Rotation paths and how fast each direction turns (degrees per step):
Each turn is a multiple of 5 degrees from 10 to 175, or 0.
Each row of a path follows its step; steps can be skipped.
path 1
step 0: [-23,  -1,  31,  17,  -2,  -1,   0,  -6, -14,  11,  -4,  -4,  -6,  13,  17,
  14,   4,  -3, -15,  -7, -14, -22,   6,  -7, -19,  -7,   2,   0, -33,  30,
 -15,  14, -14, -13,  -7,  21, -30,  -2,  15,   4,  -5,   1,   8]
step 3: [ -1,  -1, -12, -11, -10, -24,   4,  -5,  -1,  -4,  -3,   1,  -7,  -3,  15,
 -17,  19,  -2,  -8,   4, -27,  13, -18, -20, -34,  -9,   2,   1,  -8,  34,
  11,  -5, -14, -35,   9,  -3, -13,  -2,  27,  -5, -13,   1,   1]
step 4: [ 11,  -7,  28, -10,  14,  -4,   7,  -5, -18, -24, -19,  -8, -21,  -9,  -3,
  13,  14,  -5, -19,   3, -13,   3,  -5,  16, -20,  14, -12,  -1,  10,  14,
  24, -18,   5,  13,   9,  -3,   2,  22,   4,  -6, -32,  21, -12]
step 6: [ -8,  15,  -2,  26, -25, -14, -18,  -3, -13,  -7,   4,   8, -16, -17,   8,
 -13,  -3, -27, -17,  -4, -27,  17,  -7, -11, -13,  -9,   0,  -7, -20, -21,
  -7,  11, -13,  -2,  21,   4, -22,  22,   2,  -1, -19,  -6,   0]
step 9: [  7,   5,   4,  -6,  21,   5, -24, -21, -10,   6,   7, -15, -25,  -4,   7,
   7,  19, -26,   3,  10, -11,  -4,  12,  -3, -22,   5,  11,  -4, -15,  -5,
   5,  22, -30, -30,  -4, -22,  -4,  27, -10,  -2, -16,   3,   0]
step 12: [ 22,  -1,   9,  13,   5,   2,  -5,  14,  12, -17, -10,   7, -32,   6,  -8,
  -2,   6, -25,   0,   3, -12,  -6,  -9,   9, -31,  24, -17, -14, -32,   9,
  16,   1,   2,   4, -12, -18, -21,  -6,   4,   4, -25,   7,  -9]
step 14: [-14,   4,  -7,   8,   9,  -5,  -6, -15,  -5,  -7,  -7,  -8,  -7,  -9,  -3,
  11,  12,  -1, -21, -11, -27,  21,   5,  21, -15, -34,  10,   0, -18, -19,
  -2,  21, -22,  18,  18,  -1,  -3,  -1,  34,  17,  -8,   9,  -3]
step 15: [-11,  -9,  34,   4,  -4, -20,  -6,   0, -11,  17,  22, -20, -14,  16,   1,
 -22,   1,  -2,  -5,  -7, -20,  13, -12,  25,   4,   8,  -6, -19, -23,   4,
  13,   8, -12, -10,   5, -21, -20,  -5,  -1,   1,  -3,  26, -17]
Speeds:
[ -3,   0,  -1,  -3,   1,  -1,   2,  -3,   6,  -2,   3,   3,  -1,  -2,   1,
   2,  -8, -11,   3,  -1, -10,  -4,  -4,  10,   3,  -4,  -5, -10,   1,  -3,
  -3,   0,  -2,  -7,  -4,  -7,   7,  -7,   0,   3,   3,  -2,  -1]  115
[-4,  3, -6,  6, -6,  7, -7,  1, -1, -6, -4, -7, -1,  3, -2, -1,  0, -6,
  4, -4,  4,  1,  0, -4,  3, -2,  5, -7, -7,  8,  6,  9,  2, -6,  4, -3,
 -1, -5,  2, -6,  4,  6,  0]  120
[  7,  -3,  -2,   7,  -2,   2,  -1,   7,  -2,  -5,  -2,  11,  -2,  -4,   4,
   3,  -6,  -7,  -2,   0,   4,  -7,  -1,   1,   7,  -2,   1,  -1,  -7,  -1,
  -3,  -1,   0,   3,  -4,  13, -10,  -2,  -2,   2,  -1,  -2,  -4]  60
[11, -4, -1,  2, -8,  0,  4,  3,  2, -4, -6,  4,  5,  0, -7,  6,  2, -2,
  3, -2,  1,  3, -3,  3, -5,  0, -1,  0,  6,  0, 12, -1,  5, -8,  2, -2,
  2,  0,  7,  5, -8, -7,  2]  45
[  4,  10,  -7,   3,   2,  -5,  -7,   3,   5,   6,   4,  -1,  -6,  -2,   3,
   3,   0,   3,   7,   1,   3,   1,   6,  -4,   0,   6,   2,  -6,  -1,  -5,
   0,   2,   2,  -2,  -1,  -1,   4,  -3,  -9,  -2, -12,  -7,  -4]  100
[ 4,  4,  8, -6, -1,  0, -5,  2, -1,  3, -6, -2, -4, -7, -2, -1,  2,  1,
 -3, -7,  0, -1,  7,  2, -1,  0,  2, -6,  0,  2,  0, -4,  1,  2,  3, 12,
 13, -3,  8, -2,  7, -4, -5]  110
[  2,  -4,  -3,  -7,  -2,  10,   2,  -3,   8,  -1,   7,   1,   2,   5,   8,
   4,   3,  -5,   3, -12,   0,   1,   5,   3,  -4,   2,   1,   0,  -6,  -2,
   1,   0,   0,   8,   0,   2,   4,   7,   0,   2,  -6,   7,   2]  145
[  7,  -2,   6,   1,   9,   3,   0,   6,  -3,   6,   4,   1,   3,   1,  -7,
  -4,   0,  -2,   2,  -8,  -4, -11,  -3,   3,   0,   5,   6,   0,   2,   4,
   2,   4,   1,   7,   7,  -6,  -3,  -9,  -4,   1,  -2,   1,   2]  140
path 2
step 0: [  3,  11,  -1, -15,  -6,   6,  27,  10, -16,  32,  -4,  17,  -9,  -3,   1,
   7,   9, -24,  15, -18,   5, -30, -18,   0,  16,  13,  -2, -23, -23,   8,
 -18, -12,  24, -14,  -4,  33, -19,  -3,  -4,   9, -10,   9,   6]
step 2: [  9,   6, -19,  13,  15, -23,  16,   6,  11,  15, -28,  -4,  16,  -1,   8,
   9,  -4,  -8,  13,  11,  41,  32,  -3,   7,  -1, -10, -22,  18, -10,  12,
 -15, -22, -29,   6,  -3,  -6,   3,   7,   6,  10, -23, -13,   0]
step 4: [ 16,  -1,  14,   6,  -6,  -6,  -1,   3, -29,  -9, -14,   0,   6, -15,  18,
  -4,  13, -20,  -5,   9,  21,   0,  15, -13,   1,  22,   8,  33,  17,   2,
  14,  52,  18, -10, -12,   9,  12,   2,   4, -10, -11,  -2,  22]
step 5: [-33, -16, -22,  20, -17,   0, -11,   7, -17,  16, -19,  20, -20,  -9,  -5,
  10,  15,   3,  16,   0,  13,  26, -10,  12,   0,   4,  16,   1,  -2,   4,
  -9, -28,   6,   3, -31,   3, -12, -26,  -8, -21,  14,  16,   6]
step 7: [  1,  -5, -23,  -6, -12,  -8,  21, -13, -16,  -8, -27, -19,   1,  11, -20,
 -26,  -2,  -7,  28, -11,  14,   6,  -3, -14, -19,  16,  -4,   1, -24,   9,
 -13,  25,   1,  -8,  26,  16,   9, -25,  -5,  26,  -3,  -8, -13]
step 10: [ -7,   5,   5,   7,  -2,   1,   5,  30,   4,  10,   7, -44,  -2,  21,  -1,
  -1,  12,   8,  -7,   2,  32, -22, -17,  15, -11,  15,  10,   2, -25,  -9,
  -8,   9,  17,  -3, -14,  -4, -13, -14, -31,   0,  21,  24,  -4]
step 14: [  1,   3,  -1,   2, -18,   5, -23, -21,  10,   1, -13,  -3,  13,   9,   5,
  12,   2, -35,  17,   8,  27,  -1, -20,  -1,   8,  -6, -24,  32,   1,  14,
   5,  16,  -9,   1,  12, -39,  16,  -6, -17,   4, -19, -17, -16]
step 15: [ 26,  -4,   0,  -3, -23,  10, -21,  19,  14,  -4, -16, -15, -13,   9,  -4,
   8,  -3, -10,  18,  -3,  15, -16,  -7,  13,  16,   2,   7,  -8,  14, -22,
  12,  -5,  14,  10, -35,  28, -28, -19,  25,   1,   4, -17,  14]
Speeds:
[ -3,   3,  -3,  -2,   3,  -6,  -3,   6,   0,  -9,  -5, -12,   3,  -1,   0,
  -3,  -4,   1,   8,   4,   1,   8,  -5,   6,  -4,  -3,   1,   1,   5,   1,
  -4,   4,   7,   1,  -2,   9,   2,   7,   3,   4,   4,   2,   5]  135
[  4, -11,  -1,   6,  -4,   7,  -2,   0,   4,   3,  -3,  -5,  -9,   1,  -9,
   0,  -3,   1,  -2,  -1,  -7,   5,   0,  -5,  -3,   6,   5,  -3,   7,  11,
   1,   3,   0,   1,   1,   5,   3,  -1,  -2,   5,  -1,   4,  -6]  35
[ 4, -2, -2, -6,  6,  7,  5, -2,  0, -6, -2,  1,  8,  6, -5,  4, -3, -5,
  7, -1, -2, -6, -3, -3, -2,  6, -1,  2,  1, -4, 12,  1,  9,  0,  2,  5,
 -2, -8, -1,  3, -6,  1,  3]  95
[ 1, -4, -2,  7, -1, -5,  0,  7,  5,  2,  1,  1,  1, -5,  0,  7, -3, -4,
 -1, -1,  7, -6,  6,  2, -5, -8, -3, -8, -5,  7,  7,  2,  5,  4,  8, -1,
 -1,  6, -2,  0, -3,  7,  6]  35
[ -4,   2,   0,   3,   2,   5,   6,  -1,  -7,   0,  -3,  -2,   6,  -2,   8,
  -3,   3,  -4,   7,  -7,  -8,   8,   3,  -5,   9,  -4,   3, -11,   1,   3,
  -3,  -1,   4,   1,   6,  -1,  -4,  -1,  -8,  -4,   4,   4,  -2]  60
[ -4,  13,  -3,   4,  11,   8,  -5,   1,  -5,   3,   2,   4, -10,  -4,  -4,
   1,  -7,   3,   3,  -3,  -1,   2,  -1,   1,  -2,   1,   2,   1,  -4,   2,
  -1,   8,   4,   1,   0,  -5,   3,  -5,   4,  -2,  -2,   3,   6]  55
[ 2, -6, -1, -1,  1,  7,  4, -4,  4,  3,  8, -2, -5, -5,  8,  2, -6, -1,
  5,  7, -2,  1,  1,  2,  2, -9,  0,  1,  4,  1, -5, -9, -1,  3, -4,  2,
 -9, -6,  7,  6, -3, -1,  6]  115
path 3
step 1: [ -2,  12,  -8,   2, -17,   3,   4,  -9,  23,  12,   2,  16, -17,  -3,  27,
   1,   8, -29,  14,  29, -30,  -6,   5, -19,  -1,   6,   9,   7,   3, -19,
  10,  23, -19,   8, -11,  -9,  22,   6,  23, -21,  18,   9,  -6]
step 3: [  4,   4,  14,  19, -25, -14,  10, -19,  -1, -23,  10,   1, -32,  25,  11,
  -4,   4,   7,   1,  18,  -4, -22,  -6,   5,   6,   5, -16,  -2,  10, -13,
 -19,  13,   6, -23, -15,  17, -22, -19,   7,  -7, -28,   3, -21]
step 5: [  5,  28,  30,  10,  25,   0,  -6,   1,  19,   5,   4,  10,  -3,  -2,   9,
   5,   0, -12,   3,  10,  -4, -27,  -4, -29,   6,  -7,   0,   1, -14, -25,
 -16, -16, -17,  22, -23,  11,  -4,  22,  13, -28,   8,  -7, -14]
step 6: [ -4,  21,  24,  13,  -7,   0,  27,   6,   1,  -6,  -1,  -1,  -8,   9,   8,
  22,  26,   2,  -9,   6, -31, -36, -26,  12,   7,   7,  10,  -1,  -1,   1,
 -15, -13, -38,  11,  -4,   2, -18,  11,  -2, -10,  -8,  -2, -10]
step 8: [ -1, -11,  10, -11,  17,  -6,   8,  12,  -8,  17,   8,  -6, -26,  -1,  24,
  -6,   2,  -9, -19,  49,  -1,  -3,  -7, -43,  -4, -16, -11,  -7,   1,  -6,
  13,  12,  -1,  13, -14,  10, -20,   7, -12, -16, -13,   1,   0]
step 9: [-11,   3,   5,  -2,   4,  -9,   6,  17,  -1,  17,   1,  18, -12, -18,  39,
  20,   9,  -1, -18,  30,  -9, -18,  -4, -16,   6,   0,  14,   4, -20,  16,
  14,   3, -22,  24, -24,  -7,  10, -13,  18, -11,  19, -12,  -4]
step 13: [  1,   4,   6,  -9, -18,  -1,   5,  26,  -2,  25, -11,   9, -29,  -8, -11,
  13,  -4,  -7,   7,   2,   9, -42,  -5, -19,  13, -12,  -4,   1, -24, -20,
 -15,  -1,  -9,   1, -23,  -2,   1,  20,  29,  -1,  20,   2, -19]
step 15: [  7, -21,   8,  -3, -17,  29,  21, -26,  33,  10,  -9,   9, -15,  -4,   4,
   0,  12,  -9,  19,  25,  -4,  16,   0,  -6,   6,  -5, -15, -10,  20, -19,
  -5,  16,  -9,  -8, -19, -13, -11,  15,   6,  -9, -27,  17,  -8]
Speeds:
[ -4,  -4,   3,  -2,  10,  -2,   2,   6,   2,   1,   1, -10,  -2,  -4,  -2,
   4,   9,   1,  -8,  -5,  -2,   4,  -1,  -6,   8,   7,  -1,   4,  -6,   6,
   1,   4,   3,   9,   3,   2,  -3,  -5,   0,   1,  -3,  -1,  -2]  25
[ -3,  -7,  10,  -2,   5,  -1,   6,  -7,   1,   2,  -6,   1,   6,  -3,  -4,
   1, -12,   6,   1,   1,   4,   7,   2,   0,   1,  -2,   1,   3,   1,  -2,
  -2,  -7,   1,   5,  -4,  -2,   8,   0,   7,  -1,  -7,   1,  -4]  140
[  1,  -8,  -8,  -6,  -4,  -1,  -5,   4,  -1,  -2, -10,  -3,  -8,  -5,  -5,
  -6,   4,   1,   6,  -1,   0,   6,  -5,   0,   1,   7,  -4,  -1,   2,   1,
  -6,   3,  -1,  -2,  -8,  -3,   8,   1,   4,   0,   7,   2,  -3]  25
[  3,   2,  -2,  -9,  -1,  -9,   2,   3,   5,   6,   1,  10,   0,   7,   3,
  -1,   0,  -2,  -1, -13,   2,  -3, -12,   5,  -6,   0,   0,   5,  -1,   1,
   3,  -4,  -3,   4,   0,  -1,  -2,  -2,   3,   0,   0,   1,  -7]  95
[ -1,  -6,   1,   3,   2,  -1,  -8,   1,   2,   2,  -4,  -2,  -3,  -2,  -2,
  -8,  -9,  -5,   2,  -2,   2,  -3,  -2,  -7,   1,  -5,   2,   5,  -5,  -4,
  -4,  -3,  -1,  -3,   1,   8, -10,   6,  -8,   7,  -1,  -4,  -7]  135
[ 2, -7,  7, -2, -5,  9,  2, -3, -6,  5, -3,  6, -3, -2,  1, -4,  8,  2,
  3, -5,  7, -6, -2, -3,  2, -1, 10, -3,  3,  4, -1,  0,  0,  6,  3,  8,
  1, -1,  2,  5,  1,  1,  9]  160
path 4
step 0: [  4,   3, -12, -20,   9,  23,   2,  -1,   6,   5,  11,   9, -29, -21, -28,
 -19,  -7, -14,  27,  33, -15, -34, -16, -12,  -4,  22,   3, -10,  -1,   5,
  -8,   9,   1,  -8,  -7, -19,   2,  23,   6,   3, -13,   3,  23]
step 1: [ -4,  -7, -17, -19,   6,  26,  24,  -1,  -9,  21,  -9,  14, -11, -18, -48,
  -1,   3, -17,   4,  -2, -21, -13,  14,  13,  -8,   4, -23, -17,  -8,   9,
 -11, -13, -28,   5,  -3,  23,  16,   6,   9, -14,   9,  -5,  -5]
step 4: [  6,  -4, -15,   5,  26,   8,  20,   9,  -8,  24,  16,   8,  -7,   0, -36,
  -3,  14,  -6,  -6, -16, -32,   7,   4, -23,  10,  -5,   5,   0,  -4,   0,
 -18,  -9, -12,  15,  36,   0,  -3,  20, -34,  17,   0,  -4,  10]
step 8: [-20,  18, -11,  -5, -12,  21,  32,  -2,  -5,   6, -16,  -5,   2, -26, -24,
   1, -11, -23,   9,   9, -18, -16, -10,  13,   1,  34, -15, -15,  11,  31,
 -30,   2,   5,  -8,   1,   1,   0,   8, -16,  -7,   1, -23,   9]
step 11: [-16, -33, -30,  12,   1,   3,  25,   9,  -6,  11,  11,  -8, -11,   3, -35,
  16,   2,  -1,  14,   1, -27,  -8,   6,  10,   3,   6,   7, -33, -17,   5,
 -20, -16, -15,  -7,   6,  -8,  15,  22, -25,   3,  -5,   7, -13]
step 12: [  4,  12,  -3,   6,   5,  25,  13,  -3, -13, -13,   7, -16, -42,  17, -28,
  13,   8,   4,  18,   6, -34,  -8,   9, -10,  31,   7,   9,   1,  -4, -17,
  -1, -14,   3,  -5,  29,  10,  19,   7,  -3,   3,  14, -18,  15]
step 15: [-22,  22,  -9, -13,  -9,  29,  26,  14,   0,   0, -13,   5,  -3, -15, -31,
  17,  12,   4,  19,  -7, -10, -30, -19,  -7,  10,  13,  -7,  21,   6,  -5,
  -9, -12,  16, -11,  -3,   4, -10,   3, -23,  10,   1,  12,  35]
step 16: [ 27,   6, -25, -10,   7,  36,   4,  18, -11,   0,   2,  15, -22, -42, -14,
 -21,   4, -16,   2,  -4, -15, -21, -12, -20,   2,  23,   5,  -9,   0,  21,
  -4,   0,  -4,   2, -13, -15,   4,   7,  -6, -18,  -2,  -3,  18]
Speeds:
[ -2,   0,  -6,   4,   2,  -1,  -4,  -7,  -3,   5,   8,   3,  -6,   2,  -1,
   1,  -7,  12,   4, -10,   0,   6,   7,   4,  -9,   7,  -2,  -1,  -4,   0,
   0,   4,   2,   1,   1,   1,   8,   1,  -2,  -2,   1,  -1,   0]  45
[ -2,  -7,  -2,  -2,   3,   7,  -3,  -4,   3,  -2,   8,  -2,  -3,   3,  -1,
  -2,  -3,  -6,  -1,   2,  -3,  -2,   2,   4,   1,  -4,   3,  -3,   2,  -2,
   9,   1,  -3, -13,   0,  -2,  -1,   1,   2, -10,  13,   6,  -1]  65
[  3,  -1,  -7,   1,  -4, -11,   3,   5,   1,   0,   0,  -5,  -4,  -9,  -2,
  -2,  -2,  -1,   7,   0,   0,  -3, -10,   7,  -7,   1,   4,  -5,   4,   7,
   4,  -1,   8,   3,   2,  -3,  -4,   0,   5,  -4,   1,   1,  -7]  140
[ 3,  3, -1, 11, -3,  3,  3, -8,  4,  7,  0,  1,  6,  1, -3, -4, -4,  1,
  3,  9,  3,  3, -2, -7,  0,  0,  3, -1, -2, -3, -2,  7,  8, -2,  4,  1,
 -9, 12,  0,  4,  4, -1,  2]  175
[ 6,  0, -4,  3, 12,  6,  1,  2,  5, -3, -4, -3, -8, -6, -1, -2,  4, -3,
 -4, -2, 10,  6, -2,  2,  1, -1, -7,  0,  2,  0, -1,  7, -2,  6,  3, 10,
  0,  2, -4, -1,  1, 10, -4]  120
[ 5, -2, -1, -8,  7, -5,  0, -6,  4,  3, -3,  3, -4,  7, -2,  4,  1,  2,
  7, -1, -4, -5, -9,  1,  0,  1, -5, 14, -1, -6,  2, -7,  2,  0,  0,  7,
 -1,  4,  5,  2,  4, -1,  0]  125
[ -3,  -3,   1,   1,  -1,  -4,   1,  -6,   4,  -1,  -2,   0,   0,   3,  -5,
 -12,  -2,   1,   0,   7,   2,  -2,  -7,   8,   2,  -3,   1,  -3,  -2,   2,
  -4,   5,  -5,   0,  -9,   6,  10,   1,   1,  -7,  -7,  -5,   7]  40
